In the rows, zero is written as 128.
Rows swapped in pairs by one turn or mirror: which row each one swaps with
q147: [168 156  91 118 121 113 125 108 131 126 140 137 105 105 130 105 154 152
 151 163 136 112 140 134 123 133 121]
q197: [140 105 125 115 143 135 150 106 120  70 119 139 148 102 139 112 124 125
 125 142 134 116 121 103 131 111 122]
q400: [160  90 125 139 107 127 111 101  99 124 123 139 127 128 139 114 173 151
 154 142 137 151 122 131 144 111 148]
q867: [160 109 123 156  91 122 124 118 116 121 154 101 128 112 114  92 153 149
 120 156 152 120 126 101 110 124 126]
q679: [149 106 111 107 124 130 124 126 118 104 125 127 103 123 106 135 107 107
 146 141 118 126 117 128 126  99  89]
q91: [161  99 102 106 138  95 125 120 126 117 157 136 143  82 103 108 114 122
 163 164 130 109 117 112 136 107 119]
q628: [146  90 138  98  97 117 128 106 129 115 161 124 146 127 150 108 132  98
 129 139 114 148 109  98 118 108 118]
q351: [122 128 135 132  96 140 109 109 128 117 130 137 128 103 128 123 118 110
 136 155 140 151  99 124 145  97  94]
q383: [151 119 120 139  88 116 124 123 115 122 165  95 125 112 112  84 145 139
 124 147 154 134 116 100 114 131 119]
q818: [115 138 134 119 121 124 106 123 122 109 152 124 147 109 102 116 124  96
 128 148 114 112 135 119 156 113 120]
q593: [157 147 152 132 124 121 112 122 121 112 132 129 129 105 114  86 135 164
 132 171 145 145 135 124 122  86 118]
q602: [139  98 135 134 115 100 137  93 163 129 155 127 127 106 143 112 134 117
 151 154 131 162 129 122 159 105 114]
q662: [144  91 132  98 107 119 141 105 128  93 150 132 151 127 149 114 132 101
 130 139 120 139 113  87 115 106 122]
q440: [141 104  82 122 121 116 138 123 134  79 150 138 114 130 126 126 146 132
 163 135 120 101 125 143 143 129 136]
q182: [140  93 125 112 122 110 135 116 128  89 134 166 143 132 117 111 128 159
 132 145 124 122 167 112 140  99 123]
q105: [138 108 124 137 115  97 129 104 166 130 154 123 121 107 142 102 131 123
 148 150 127 156 134 118 165 101 101]
q337: [145  91 111 106 111 145 139 132 154  97 134 146 107 104 159 109 151 124
 143 149 111 138  99 134 115 102 121]
q710: [132 107 145 133 112 128 110 120 137 112 119 146  95 128 150  91 148 120
 160 143 146 125 116 132 148 139 115]
q350: [147 106 129 102  97 106 109 112 121 144 155 120 133 133 148 103 141 100
 141 147  98 153 106 111 130  98 113]
q15: [149 153 143 127 127 137 131 112  89  85 137 123 114 101 117 116 140 132
 144 168 114 133 130 101 120 122 133]
q733: [158 109 120 130  93 101 116 124 143  92 169 142 131 124 111 102 152 168
 147 150 144 152 150 103 119 107 131]
q979: [145 139 100 150 111 122 147 118 105 132 147 107 133 118 142 113 151 145
 148 168 120 131  97 118 122  81 114]
q591: [139 134 142 122 112 121 107 140 132 117 137 134 111  77 109  90 175 149
 133 156 127 120 107 113 128 101 127]
q621: [132 120 133 153 120  98 129 102 155 129 154 124 128  98 134 102 139 124
 148 161 129 139 135 116 174 120 110]
q528: [146  97 128  94 137 126 145 121 143  91 138 134 131 134 136 119 117 123
 146 162 127 142 116 156 122  86 127]
q730: [168 118 118 143 128 133 137 124 115 135 141 130 129 122 114 112 130 167
 149 140 146  98 137  93 128  93 121]
q212: [162  99 116 120 118 137 115 132 101  78 124 148 147 123 148 118 156 133
 125 145  99 103 133 121 135 116 138]
q588: [141 102 102 115 111  83 123 107 123 119 158 144 146 107 115  94 159 128
 137 147 126 126  91 119 160 102  95]
q371: [131 136 135 139 118  91 123  97 150 129 149 140 132  91 126 101 146 135
 150 142 120 130 141 107 171 105 107]
q663: [127 109 106  97 100 140 141 124 122 113 182 123 116 105 126 125 139 155
 138 174 141 115 131 133 110  96 133]
q620: [129 109 128  94 113 130 115  96 104 119 124 150 131  99 130  91 150 140
 127 145 135 155 109 115 161 119 107]
q288: [117 142 126 129 122  96 143 107 125 130 150 128 104 127 134 107 129 144
 161 160 138 142 142 147 158 113 131]
q411: [144  95 130  94  99 107 119 113 130 121 154 120 139 138 151 108 139  93
 138 149 107 155 107 107 126 100 118]
q947: [161  91 121 153  97 131 122 126 112 107 159 101 131 121 121  99 160 146
 116 158 143 121 128 103 116 129 132]
q115: [137 155 134 128 120 106 109 103 121 118 136 154 132  96 141 114 152 138
 154 139 107 100 140 102 158 106 114]
q548: [143 143 108 130 112 110 109 128 108 148 139 113 110 114 134 113 146 125
 153 151 108 101 110 152 145 105 124]
q11: [143 115 128 111  92 110 108 121 118 155 164 110 128 125 144 107 146 101
 131 157 102 135 114 121 127 102 114]
q413: [136 126 162 108 103 106 121 121  99 100 126 168 105 114 122 120 149 144
 133 159 134 128 137 103 136 126 119]
q612: [131 127 141 127 118 132  82 130 101 110 144 146 119 110 163 119 114 147
 152 148 133 121 136 109 116 114 139]
q450: [143 115 121 134  95 116 140 111 118  91 184 139 135 118 168 125 168 154
 141 159 141 114 113 116 125 106 118]
q678: [163  88 124 112 131 134 109 143 139 100 140 142 134 128 171  83 140 139
 148 164 126 141 131 105 133 101 126]
q590: [168  84 115 133 104 146 118 126 105  86 132 133 148 122 133 113 160 130
 117 154 106 109 122 114 134 124 134]
q719: [147 133 126 118 123 126 112 117 104  87 124 164 144 106 143 115 157 140
 144 140  96  93 137 109 148 115 129]
q948: [139 119 112 125  97 141 128 113 119  81 157 143 139 110  93 113 130 138
 140 174 122 142 111 121 102 104 149]
q667: [141 119 122 100 143 120 136 133 118 104 146 127 131 146 143 112 138 110
 168 150 121 149 112 107 168 107 142]
q184: [153 106 130  85 139 113 112 117 143  95 131 152 135 116 139 140 158 109
 133 154 124 111 141 126 150 124 123]
q180: [155 100 117 120  97 102 119 120 148  86 170 160 130 141 123 118 145 159
 161 139 123 139 144 114 114 111 130]
q271: [154 124 123 118 119 136 109 123 102  77 121 156 144 117 145 119 162 140
 134 144 100  97 130 112 143 114 133]
q364: [135 163 117  93 118 100 118 105 132 113 148 123 128  97 149 125 131 106
 145 153 125 139 141 114 126 118 135]
q820: [159 106 100 117 119 113 119 103 133  95 122 134 130 102 109 128 130 133
 123 125 155 117 137 119 115 138 127]
q693: [155 102 140 133 136 109 108 131 134 149 151 118 114 108 122  88 145 150
 164 165 140 121 109 130 127 106 143]
q86: [140 135  93 126 119 118 122 124 120 130 139 119 106 116 127 121 143 124
 160 151 109  89 106 158 147 108 124]
q315: [141  91 127 123 120 116 120 135 103  89 129 131 158 138 121 131 165 131
 132 144 126 135  96 108 141  89 115]
q985: [151  91 131 106 135 128 141 121 145  92 136 130 128 133 133 113 119 123
 142 165 131 157 117 154 124  87 126]
q486: [127 164 117 104 122 102 121 125 115 116 146 119 109 117 115 110 123 137
 163 141 145 118 104 130 115  94 120]
q60: [142 103  95 122 105 121 112 139 125 130 154 116 138 112 135 114 152 127
 143 180 119 125 151 122 148  66 130]
q908: [141 139 118 136  96 105 127 119 115 127 158  95 116 114 107  90 141 134
 135 143 160 127 109 101 118 120 117]
q455: [165  84 117 141  90 133 120 122 106 105 148 118 136 128 126  97 163 138
 108 150 127 128 123 108 115 138 134]
q259: [159 103 135 131 104 102 124 114 145  88 171 144 128 127 115 107 155 169
 150 143 131 145 147 107 116 111 145]
q490: [148 142 118 121  93 117 100 127 107 153 150 112 116 121 138 113 150 116
 151 157 102 119 104 136 138 102 119]
q213: [137 106  96 109 110 109 165 124 128 116 142 141  92 111 122 112 117 119
 139 183 118 122 131 134 132 115 115]
q912: [143 113 122 110 116 118 125 127 144 111 154 148 127 106 115  81 141 131
 155 179 100  95 146 106 108  99 140]
q84: [133  88  91 123 142 117 108 124 117 116 137 131 124 101 117  92 101 121
 147 158 115 124 115 131 138 123 146]
q550: [150 153 147 131 130 121 118 120 115 109 121 129 130 104 115  84 137 166
 130 165 150 135 135 124 132  96 115]
q938: [149 134 104 136 102 149 131  97 111  99 144 147 124 136 128 112 118 138
 149 127 119 126 126 133 104 134 129]
q475: [146  98 104 125 105 107 141 119 152  74 169 149 119 136 129 122 149 153
 163 133 129 132 140 127 125 118 136]
q306: [135 129  89 127 121 117 126 127 121 114 141 126 105 116 131 126 139 125
 164 143 114  89 113 157 149 117 124]
q14: [159 133 136 120 115 122 114 123 106  88 153 143 120 110 170 125 132 141
 173 149 162 136 120 109 132 132 120]

q351 pairs with q948
q947 pairs with q350
q411 pairs with q867
q912 pairs with q710
q371 pairs with q475
q621 pairs with q180
q105 pairs with q259
q730 pairs with q667
q450 pairs with q588
q590 pairs with q490

Rows swapped in pairs by one turn or mirror: which row each one swaps with
q93: [116  99 129 107 111 149 118 144 146  98 121 139 105 123 127 113 148 133]
q754: [143 136 139 132 134 110 144 115 123  94 124 137 110 130 153 114 115 100]
q27: [125 139 124 120 113 105 135 124 111 124 167 158 137 138 106 129 122 137]
q230: [126 128 125 131 153  88 125 148 108 118 149 146 109 139 136 129 133 137]
q399: [103 124 113 127 143 136 121 109 122 131 131 121 159 128 151 108 100 120]
q394: [126 131 112 120 139 130 126 111 126 145 117 122 156 131 156 109  95 124]
q919: [120  91 137 107 103 143 113 139 126  98 136 140  98 126 133 122 140 133]
q924: [128 136 120 132 121 119 130 146 128 156 122 126 132 124 113 105 166 119]
q381: [118 107 143 106 120 149 147 106 119 117 117 123 137 150 144  99 119 138]
q726: [137 117 117 153 130 129 159 149 138 111 164 119 111 130 124 132 135 138]
q734: [118  96 127 106 113 140 118 140 136  96 139 142 106 127 132 103 149 143]
q987: [143 146 117 129 141 131 106 117 138 122 151 111 132 126 108 141 100 109]
q834: [120 120 127 112 133 153  99 154 123 155 127 114 122 154 144 120 111 134]
q258: [108  95 140 115 119 142 107 138 121  94 136 150 104 130 130 106 131 136]
q417: [146 129 108 120 134 125 114 111 134 125 152 114 134 131 111 140  86 108]
q402: [166 140 126 128 130 122 142 128 127  92 122 116 115 126 150 120 126 101]
q283: [121 127 126 127 153  90 121 157 115 121 139 135 111 137 132 129 149 138]
q385: [113  93 131 106 104 131 116 125 131  95 135 142 105 122 116 105 137 136]
q565: [124 131 126 132 108  99 132 124 107 126 158 161 129 133 112 123 124 141]
q139: [106  92 136 102 119 148 119 136 126  90 136 131 120 130 138 114 138 141]
q90: [134 144 112 127 113 120 119 142 116 154 115 132 126 125 120 113 163 110]
q595: [107 136 128 128 111 103 120 120 105 126 158 156 127 129 115 135 130 134]
q904: [152 140 137 133 135 107 144 116 130  96 125 124 113 131 148 105 131 104]
q615: [128 118 110 120 130 148 101 155 109 151 116 119 122 159 139 113 112 128]
q3: [133 125 103 125 120 137 106 151 158 130 143 123 129 123 134 147 108 158]
q193: [121 126 115 116 137 145 102 152 118 153 116 109 116 155 142 125 117 118]
q512: [146 130 142 130 129 112 138 115 121 101 117 115 108 125 148 119 130  92]
q518: [130 133 109 116 117 119 126 137 133 153 128 108 128 130 117 103 163 106]
q201: [155 129 119 125 119 136 155 144 153 105 148 111 102 128 135 141 126 131]
q150: [117 122 116 128 149 116 131 100 113 105 119 110 117 159 138 111 139 132]
q18: [110 112 134 115 113 145 147 122  98 130 114 130 130 139 129 101 138 154]
q16: [128 145 118 122 122 123 133 155 123 155 121 122 136 141 117 108 161 120]
q629: [118 138 113 111 123 122 121 118 120 145 108 112 156 133 150 117  99 126]
q567: [148 119 123 105 140 125 106 123 124 130 117 141 135 115 100 101 157 127]
q945: [127 123 112 128 118 137 109 160 139 134 138 120 125 125 135 155 107 158]
q171: [127 138 137 120 105 102 120 121 107 124 167 154 120 147 123 126 119 145]
q499: [130 116 122 135 125 154 142 123 147 102 158 117 105 115 113 132 116 141]
q156: [149 144 117 139 121 123 164 132 130 115 148 115 110 111 116 141 133 132]
q114: [143 112 137 132 120 153 143 110 110 126 119 134 143 142 123  88 135 139]
q624: [147 142 140 134 130 108 141 134 126 109 122 121  96 127 150 106 132 102]
q429: [133 134 122 128 139 132 108 115 134 124 161 116 131 125 105 140  94 112]
q931: [153 123 124 103 140 115 111 116 113 123 126 154 132 113 106 103 147 125]
q476: [154 134 128 139 136 117 130 130 129  97 117 121 104 121 136 111 129  90]
q391: [135 130 117 113 131 135 101 111 126 124 158 124 125 130 107 145  88 116]
q842: [158 127 111 112 133 156 117 124 130 113 153 138  93 120 130 121 149 145]
q871: [112 134 114 112 137 119 125 117 133 138 122 116 162 119 149 115  98 123]
q597: [129 129 115 118 137 133 127 108 117 149 117 117 156 116 142 118  95 117]
q570: [131 138 108 109 112 135 111 147 147 133 151 124 130 110 137 150 105 146]
q687: [116 116 108 111 133 151  99 153 106 145 127 127 124 158 142 113 110 131]
q812: [152 138  99 136 115 147 102 155 148 122 135 129 127 126 139 139 109 147]
q838: [135 118 123 135 128 151 147 122 109 128 101 118 117 151 147  95 116 132]
q832: [141 136 105 116 110 135 107 158 146 132 133 131 132 120 142 140 103 156]

q567 pairs with q230
q429 pairs with q615
q385 pairs with q624
q476 pairs with q258
q812 pairs with q399

Rows swapped in pairs by one turn or mirror: which row each one swaps with
q576: [115 108 136 138 114 126 121 109 124 144 156 131 159 125 129 107 124 116
 142 133]
q718: [112 113 158 131 124 149 133 104 132 121 132 119 114 141 118  90 114 145
 140 113]
q809: [143 160 119 138 137 134 156 116 137 133 127 134 111 110 140 122 124 134
 113 149]
q120: [130  78 129 121 143 137 150 151 127 127 157 146 152 117 133 120 135 127
 126 122]
q224: [127 161 108 114 143 142 150 117 129  93 132 144 140 120 133 109 142 132
 107 111]
q451: [ 96 132 132 129 136 137 150 133 131 155 103 133 107 148 139 121 124 127
 138 131]
q702: [ 94 121 119 120 138 131 152 136 141 127 149 132 104 161 135 115 142 128
 121 111]
q144: [163 132 145 126 126 130 161 119 132  98 136 141 148 111 132 126 126 139
  93 149]
q686: [104 142 155 111 136 141 140 122 124 129 118 131 153 180 124 131 132 141
 115 107]
q551: [118 141 153 123 143 133 137 109 126 137 102 134 167 175 121 119 135 130
 122 126]
q585: [121 103 128 125 131  94 152 102 116 130 153 123 156 122 143 140 129 134
 116 131]
q961: [ 90  98 106 118 132 141 153  86 133 139 108 145 130 149 127 117 132 131
 121 128]
q141: [ 93 136 127 113 124 122 135 138 122 101 123 134 145 135 118 101 122 135
 129 149]
q474: [118 112 131 119 133 178 159 113 133  98 137 139 111 140 126 137 109 144
 156 126]
q117: [145  78 120 128 138 134 157 118 132  99 131 148 111 115 142 127 147 133
 118 113]
q798: [100 119 140 126 156 130 147  79 132  93 126 136 139 139 133 102 154 139
 116 147]
q930: [130 107 162 159 117 146 136 107 141 126 122 128 135 150 125  93 118 126
 146 123]
q395: [116 147 128 141 131 131 155 107 133  94 173 131 153 154 134 116 128 134
 129 111]
q178: [138  63 124 116 138 135 152 115 127  93 123 142 127 151 134 132 142 142
 117 125]
q311: [141 106 115 116 140 141 152  99 135  92 169 136 134 158 132 125 142 136
  99 138]
q793: [148 104 133 104 132 132 142 102 124 169 123 128 116 136 125 134 125 127
 135 142]
q268: [119 137 138 109 120 123 156 134 120 139 140 117 127 104 134 137 108 137
 121 146]
q448: [135 150 142 156 135 150 156 147 137 134 139 143 131 120 137 128 134 126
 130  97]
q366: [123 103 167 132 126 144 155 125 126 107 157 145 150 111 140 143 124 134
 148 144]
q425: [122 138 108 119 136 180 157 119 140 125 157 157 140 144 117 126 136 143
 126 112]
q610: [128 103 124 134 143 141 143  74 132 130  99 145 127 103 136 121 132 129
 134 131]
q173: [143 135 110 116 138 163 142 117 140 117 138 159 121 160 126 115 147 117
 149 112]
q235: [113  98 143 102 127 132 135 140 130 130 103 143 147 165 136 145 122 131
 147 132]
q434: [157 125 146  94 139 139 152 121 135  78 133 134 158 146 135 129 138 134
 113 146]
q883: [126 132 141 142 136 133 159  95 141 129 117 130 126 184 139 115 133 136
 140 165]
q637: [139 109 143 137 114 180 171 106 142 126 143 156 136 132 132 143 113 128
 130 114]
q292: [145 133 119 105 159 172 164 101 143 120 150 146 143 147 128 110 148 152
 123 129]
q441: [118 110 124 121 139 137 153 129 134 169 142 136 142 116 136 116 131 133
 152 152]
q509: [116  99 135 122 149 126 182 106 128  90 128 129 136 128 141 152 143 154
 122 149]
q898: [115  92 154 135 135 127 122  90 125 121 114 126 133 140 118  97 137 132
 143 117]
q317: [142 157 129 137 138 133 151 114 134  99 112 138 149 166 132 126 131 130
 138  95]
q673: [124 120 142 135 155 144 150 102 147 129 150 117 133 150 123  80 131 139
 100 132]
q430: [145  82 147 137 135 144 159 120 138  88 152 139 110 145 135 139 135 132
 134 126]
q713: [143 119 137 133 138 134 169 144 137 122 127 149 147 160 147 164 137 118
 120 144]
q577: [111 122 126 104 155 124 152 121 115 137 117 121 120 140 125 135 141 155
  96 113]
q52: [125 102 135 116 132 121 148 136 137 103 125 149 166 128 146 111 155 111
 148 151]
q45: [120 142 114  88 138 147 138 136 105 115 125 145 140 119 120 127 124 150
 132 120]
q347: [131 113 132 121 130  99 160 124 123 135 107 115 130 146 140 160 117 136
 130 132]
q83: [141 120 139 148 137 120 160 135 141 137 122 150 144 142 156 158 144 116
 107 128]
q767: [152  99 136 114 130 141 151 121 111 115 118 166 171 148 143 143 142 133
 150 128]
q187: [141 126 168 106 135 141 159 103 144 106 140 115 151 153 131 104 131 140
 122 162]
q788: [160 129 137 110 148 165 165 119 124 124 112 158 133 135 140 144 138 140
 113 100]
q885: [117 130 148 125 122 113 132 127 140 116 115 126 154 131 138 105 129 111
 144 163]
q989: [104 137 162 153 132 142 153 102 130 106 122 134 163 124 131 110 129 138
 156 121]
q467: [117 116 112 124 131 138 153 100 133 176 134 137 134 119 125 132 134 134
 113 141]
q725: [160 134 146 141 138 147 154 101 161 117 108 146 139 164 145 127 139 122
 115 131]
q289: [152 115 154 121 133 138 148 109 127 153 143 140 144 117 135 125 137 131
 104  91]

q117 pairs with q718
q52 pairs with q187
q576 pairs with q311
q885 pairs with q434
q467 pairs with q425
q509 pairs with q989

